data =
[[105 102 108 146 100 106 102 146 150 104 144 105 146]
 [145 151 145 113 146 153 150 111 113 145 114 146 111]
 [106 105 107 149 107 100 105 144 145 108 139 107 152]
 [112 107 109 142 103 106 109 140 140 111 146 107 155]
 [106 103 108 139 108 102 106 140 141 109 142 109 150]
 [147 153 152 111 150 148 146 113 107 147 115 149 113]]
Indices start at 0.
(0, 0) -> 105
(0, 9) -> 104
(1, 8) -> 113
(5, 12) -> 113
(2, 12) -> 152
(3, 4) -> 103
(2, 8) -> 145
(3, 7) -> 140
(4, 0) -> 106
(5, 2) -> 152
(4, 10) -> 142
(3, 9) -> 111
(4, 6) -> 106
(0, 1) -> 102
(1, 5) -> 153
(2, 5) -> 100
(4, 11) -> 109
(1, 0) -> 145
(4, 2) -> 108
(5, 10) -> 115
(3, 10) -> 146
(1, 4) -> 146
(0, 6) -> 102
(1, 12) -> 111
(2, 7) -> 144
(0, 2) -> 108

m =
[[124 127 133 125 127 137 135 130]
 [142 107 139 114 136 120 119 114]
 [134 138 139 120 136 117 119 109]
 [135 120 122 128 129 123 114 119]]
m[0][0] = 124
m[3][7] = 119
m[3][2] = 122
m[1][6] = 119
m[:, 2] = [133, 139, 139, 122]
m[3][3] = 128
m[3] = [135, 120, 122, 128, 129, 123, 114, 119]
m[3][5] = 123
m[1][5] = 120
m[1][0] = 142
m[0] = [124, 127, 133, 125, 127, 137, 135, 130]
m[:, 5] = [137, 120, 117, 123]

B =
array([[134, 129, 128, 130, 123, 131, 125, 131, 129, 127, 132],
       [123, 131, 127, 124, 130, 123, 131, 122, 127, 127, 131],
       [115, 124, 128, 129, 132, 126, 129, 129, 124, 122, 124],
       [155, 152, 109, 102, 150, 109, 153, 105, 147, 156, 149]])
B[-4, 0]	134
B[-4, -1]	132
B[3, -11]	155
B[2, -9]	128
B[-3, 1]	131
B[-2, 7]	129
B[-4, 3]	130
B[-4]	[134, 129, 128, 130, 123, 131, 125, 131, 129, 127, 132]
B[:, 6]	[125, 131, 129, 153]
B[0, 9]	127
B[1, -5]	131
B[:, -4]	[131, 122, 129, 105]
B[1, 8]	127
B[-3, -9]	127
B[2, -8]	129
B[:, 10]	[132, 131, 124, 149]
B[-3, -7]	130
B[-2, 4]	132
B[2]	[115, 124, 128, 129, 132, 126, 129, 129, 124, 122, 124]
B[2, 1]	124
B[3, 10]	149

X =
137,139,129,130,128,120,134,115,117,124,130,122,107,122
135,145,124,128,128,132,128,127,114,127,131,131,107,128
128,117,126,132,122,127,127,134,133,129,124,131,107,133
130,122,128,128,123,131,115,131,136,128,131,133,107,128
124,120,129,122,134,131,135,122,133,129,136,126,107,128
123,109,119,128,120,131,126,133,135,122,124,133,107,131
123,124,129,123,131,130,133,131,139,133,131,129,107,142
119,116,128,132,125,118,132,125,126,116,119,133,107,133
133,132,130,129,132,122,132,125,125,131,135,125,107,127
122,128,128,124,120,130,129,135,121,125,123,130,107,123
123,120,126,130,122,129,114,136,133,129,122,138,107,131
131,109,133,123,138,130,142,127,137,136,124,130,107,148
X[-12, -14] = 137
X[-8] = [124, 120, 129, 122, 134, 131, 135, 122, 133, 129, 136, 126, 107, 128]
X[9, 13] = 123
X[3, -11] = 128
X[-9, -13] = 122
X[-6] = [123, 124, 129, 123, 131, 130, 133, 131, 139, 133, 131, 129, 107, 142]
X[-4, 12] = 107
X[8, -6] = 125
X[-3, -8] = 129
X[-9, 11] = 133
X[4, 12] = 107
X[3, -10] = 123
X[-4, -3] = 125
X[6, 5] = 130
X[-2] = [123, 120, 126, 130, 122, 129, 114, 136, 133, 129, 122, 138, 107, 131]
X[9, -3] = 130
X[7, -3] = 133
X[-2, 8] = 133
X[:, -7] = [115, 127, 134, 131, 122, 133, 131, 125, 125, 135, 136, 127]
X[11] = [131, 109, 133, 123, 138, 130, 142, 127, 137, 136, 124, 130, 107, 148]
X[8, -12] = 130
X[-1, -10] = 138
X[:, 2] = [129, 124, 126, 128, 129, 119, 129, 128, 130, 128, 126, 133]
X[1, -9] = 132
X[0, -7] = 115
X[5, 1] = 109
X[6, -12] = 129
X[5, -4] = 124
X[-12] = [137, 139, 129, 130, 128, 120, 134, 115, 117, 124, 130, 122, 107, 122]
X[-6, 11] = 129
X[:, -8] = [134, 128, 127, 115, 135, 126, 133, 132, 132, 129, 114, 142]
X[-11] = [135, 145, 124, 128, 128, 132, 128, 127, 114, 127, 131, 131, 107, 128]
X[-5, 2] = 128
X[:, -11] = [130, 128, 132, 128, 122, 128, 123, 132, 129, 124, 130, 123]
X[-12, 13] = 122

x =
137	117	133	138	126	125	113	112	133	111
112	132	133	137	111	130	136	107	117	125
141	125	127	127	125	127	124	131	132	122
125	122	131	111	139	132	130	144	101	118
111	118	148	129	122	121	116	124	113	138
132	126	131	132	126	121	131	125	139	120
128	134	134	129	136	130	127	141	104	153
126	122	129	139	132	117	120	125	126	122
138	142	117	122	119	138	111	110	127	127
111	122	132	116	145	120	138	123	110	124
127	137	136	142	135	126	119	130	134	131
133	111	135	140	116	123	115	120	118	126
123	126	125	144	128	132	124	131	129	123
125	125	124	144	136	124	123	135	123	130
Indices start at 0.
row 0 col 0 -> 137
row 5 col 9 -> 120
row 7 col 9 -> 122
row 9 col 2 -> 132
row 13 col 9 -> 130
row 2 col 3 -> 127
row 9 col 3 -> 116
row 9 col 7 -> 123
row 3 col 9 -> 118
row 4 col 2 -> 148
row 7 col 7 -> 125
row 0 col 2 -> 133
row 1 col 7 -> 107
row 13 col 1 -> 125
row 10 col 2 -> 136
row 10 col 8 -> 134
row 11 col 4 -> 116
row 9 col 9 -> 124
row 8 col 7 -> 110
row 2 col 2 -> 127
row 5 col 2 -> 131
row 0 col 9 -> 111
row 7 col 3 -> 139
row 10 col 9 -> 131
row 11 col 8 -> 118
row 6 col 0 -> 128
row 7 col 5 -> 117
row 7 col 8 -> 126
row 11 col 5 -> 123
row 1 col 9 -> 125
row 6 col 1 -> 134
row 7 col 2 -> 129
row 13 col 3 -> 144
row 12 col 6 -> 124
row 4 col 4 -> 122
row 3 col 1 -> 122
row 12 col 1 -> 126
row 6 col 7 -> 141
